First come named turns, each shown by rows before and after it. For each pair of rows after them, which turns, in which order, take the first row to the second? The first pair is done for you.
V (before => after):
[-2.23  1.48  3.03 -0.98  0.72  0.78  0.90 -1.66] => [-1.90 -1.49 -0.17  1.08 -1.60  2.95 -2.02 -0.44]
[-1.42  0.84 -4.38 -1.13  1.17  1.93  0.08 -1.24] => [ 0.23 -2.38 -3.09 -2.53 -0.88  0.19  2.66  0.86]
[ 0.27  1.43  2.65  1.01  1.24 -1.51 -0.98 -0.60] => [ 0.54 -0.66  0.48  2.43 -0.54 -0.09 -2.95  0.29]
[-2.24  2.60  1.45  3.09  0.69  0.34 -2.03 -2.50] => [ 0.30 -3.41  0.76  3.01 -3.65 -0.19 -0.50  1.18]
J (before => after):
[-2.04  1.03  0.77 -1.65  0.02  2.16  1.33 -1.65] => [-1.89  0.58  0.20 -1.88  0.05  2.32  1.59 -1.62]
[ 0.98  0.21  3.26 -3.03 -1.28  1.27  2.48 -1.57] => [ 1.14 -0.54  2.10 -3.43 -1.11  1.44  3.08 -1.51]
[-0.89  2.27  1.14  0.74  0.06  0.23 -1.38 -0.95] => [-0.11  1.30 -1.36 -0.61  2.14 -0.75  0.69 -1.08]
[-3.42  0.86 -1.65  0.72  2.15  3.86 -4.86 -2.29] => [-3.37  2.76 -1.26  0.00  4.30  2.00 -3.71 -3.00]
L (before => after):
[-0.36 -1.07  1.96  0.64 -3.54 -0.16 -1.42  0.02] => [ 1.19 -2.26 -1.42  0.88 -2.31 -1.97 -1.37  0.98]
[ 0.35 -1.55 -0.86 -0.68  3.14 -0.21  0.85 -1.28] => [-0.99 -0.53  0.97 -0.71  2.38  1.53  0.37 -2.20]
[-1.55 -1.40 -0.52  1.66 -2.03  1.13  0.73 -1.56] => [-0.73 -2.09  0.14  1.45 -2.49 -0.24  1.50 -0.70]

(two turns a pair)
[-0.23  0.25 -2.57 -1.57  4.48 -3.75  2.79 -0.71] => [ 1.15 -3.33 -3.64 -1.24  1.97 -3.54  2.89  1.41] -> V, V
[ 0.23  1.29  1.08  0.89  1.50  0.00 -0.65 -0.40] => [ 0.39 -1.15 -1.09  0.85  0.16  1.69 -0.38  0.10] -> J, J
[ 0.83  1.75  2.71  3.10  0.39 -2.97 -2.26  1.79] => [ 0.77  1.09  0.45  4.09  0.36 -1.96 -3.66  1.83] -> V, L
[ 0.82  0.20  3.59  1.06  0.36 -1.89  0.50  2.25] => [ 0.25  1.67 -1.25  0.85  4.00 -1.36  0.28  0.33] -> V, J
[-0.93  5.71 -1.76  2.85  5.00 -3.92 -2.64 -1.88] => [-2.57  0.27 -1.42  4.96 -2.73  4.16 -5.94 -0.46] -> V, L
[-1.95 -1.38 -1.69 -2.01 -1.34  4.93 -0.28 -1.92] => [-0.58 -0.51  5.04 -2.86 -2.83  0.81  1.20 -0.21] -> L, J
[-1.27 -0.26 -2.26 -1.12  1.29  3.75  2.96 -2.30] => [-0.35 -2.23  1.98 -0.80 -2.52  3.29  3.20 -0.11] -> J, V
[ 0.80 -1.82 -3.34 -0.37  0.03  1.58 -0.47  0.07] => [ 1.02 -0.57  3.14 -0.66 -2.10 -0.62  0.31  1.22] -> J, V
[-0.99  1.93 -3.24  4.48  1.10  5.53 -6.22 -0.92] => [ 0.34  3.05 -6.52  1.28  6.53  1.68 -1.79 -2.33] -> J, J
[-0.16  2.67 -2.49  0.58  4.27 -1.63 -0.76 -1.86] => [-0.34 -0.04 -2.49 -2.52  3.34  0.34  3.07 -2.12] -> L, J
[ 0.25  0.45 -0.50 -1.11  1.07 -0.39  1.27 -0.11] => [ 0.54 -0.90 -1.08 -0.81 -0.11 -0.07  0.89  0.69] -> V, V
[ 0.20 -0.52 -1.38 -2.40 -1.69  0.36  0.41  1.34] => [-0.61  0.38 -1.59 -2.57 -0.98  1.34  0.24  0.48] -> V, J
[-0.75  2.11  1.56 -0.05  0.95 -1.72 -1.75 -0.45] => [-0.24  1.82 -0.30  0.08  1.54 -2.17 -1.85 -0.29] -> L, L
[ 0.00 -0.29  2.75  2.69 -2.75 -0.09 -2.90  2.28] => [ 1.04  1.87  3.07  0.56  1.16 -4.25  0.09  1.59] -> L, V
[-1.98  3.64  1.79  0.27  1.37  2.23 -1.23 -1.95] => [-0.29  2.71  4.49  1.09 -0.78 -0.86 -1.33  0.42] -> V, J
[ 1.12 -3.13 -6.12 -0.15  1.01 -0.77  1.20 -0.30] => [-3.32  3.23  1.15 -0.55  1.10  2.91 -0.24 -4.22] -> L, J
[-1.34  1.86 -2.75  0.97  1.97  2.35 -3.73 -0.69] => [-1.18  2.07 -3.29  0.43  2.95  1.51 -2.97 -0.92] -> J, J
[ 1.32 -0.31 -1.15  1.68 -0.38  0.69  0.13  0.34] => [ 1.32  1.14 -0.10  1.44  0.91 -0.62  0.50 -0.15] -> J, J
[ 0.09 -0.31 -0.91 -1.08 -0.78  1.38 -1.40 -2.06] => [ 0.17  0.97 -0.43 -1.53  0.69  0.09 -0.63 -2.34] -> J, J
[ 0.12 -2.81 -1.13 -2.54  1.07 -1.13  4.30  0.74] => [-0.28 -3.85 -4.22 -0.22 -0.13  1.37  0.97  1.07] -> V, V
[-1.34  1.12 -1.97 -0.67  1.65  2.02 -0.23 -1.47] => [-1.63  0.55  0.41  0.29 -0.78  3.13 -1.36 -0.87] -> L, V
[-1.04 -1.05 -1.29 -1.03 -0.62  4.31 -0.16 -1.08] => [-0.22 -0.12  4.24 -1.58 -1.75  0.89  1.26  0.12] -> L, J
[ 0.68 -1.27 -0.59 -1.28 -0.23 -0.04  1.30  1.43] => [-0.62  1.55  2.13 -0.66  0.20  0.21  0.11  0.30] -> J, V
[ 0.47 -5.25  2.25 -0.35 -6.99  3.73  0.97  1.77] => [ 0.05  0.74  5.89  3.96 -5.42 -0.29 -4.03  1.80] -> L, J
[ 1.55 -1.19  1.16 -0.99  1.76 -2.28  0.85  1.78] => [ 1.11 -1.86  2.58  0.47 -0.87 -0.51 -1.19  2.38] -> J, J
[ 0.59 -0.29 -6.44  1.09  2.12 -0.04 -0.43  0.54] => [ 1.87 -1.41  2.61 -1.17 -1.81 -3.12  3.10  2.93] -> J, V
[ 1.52  1.49  2.13 -0.40 -1.03 -3.99 -0.20  1.51] => [-0.76  1.80 -4.13 -0.08  0.95  1.18 -1.89 -1.33] -> J, L
[-1.88  2.64  1.88  0.58  1.43 -1.58 -1.20 -0.79] => [-0.84  0.07 -1.18  2.43  0.31 -1.15 -3.24  0.62] -> L, V
[-0.46 -3.03 -5.13  2.46 -3.29  5.23 -4.83  0.16] => [ 2.11 -3.33  3.31  2.48 -6.38 -1.12 -3.41  3.88] -> J, V
[ 1.41 -0.91  2.18 -1.11  0.65 -3.12  1.04  0.96] => [-0.20  0.53 -2.85  0.19  3.05 -0.36 -1.52 -1.23] -> V, J
[ 1.37  0.55  4.99 -2.29  1.84 -5.30  1.93  1.87] => [ 0.51 -3.32 -6.09  1.56  0.97  1.20 -3.71  1.68] -> L, J
[-1.27  4.37 -0.65  0.98 -0.22 -1.15  1.25 -1.80] => [-0.90  1.99 -2.59  2.99 -2.48  0.27 -1.17 -0.32] -> L, V
[-0.07 -1.10  1.34 -0.78 -0.08  0.53  1.13 -0.04] => [-0.85  0.31  0.14 -0.42  1.28  1.15  0.27 -1.23] -> V, J
[-1.65  0.51 -1.03 -2.80  1.38  1.66  1.81 -1.83] => [-2.24  0.52  1.24  0.02 -1.91  2.95 -1.98 -1.00] -> V, J
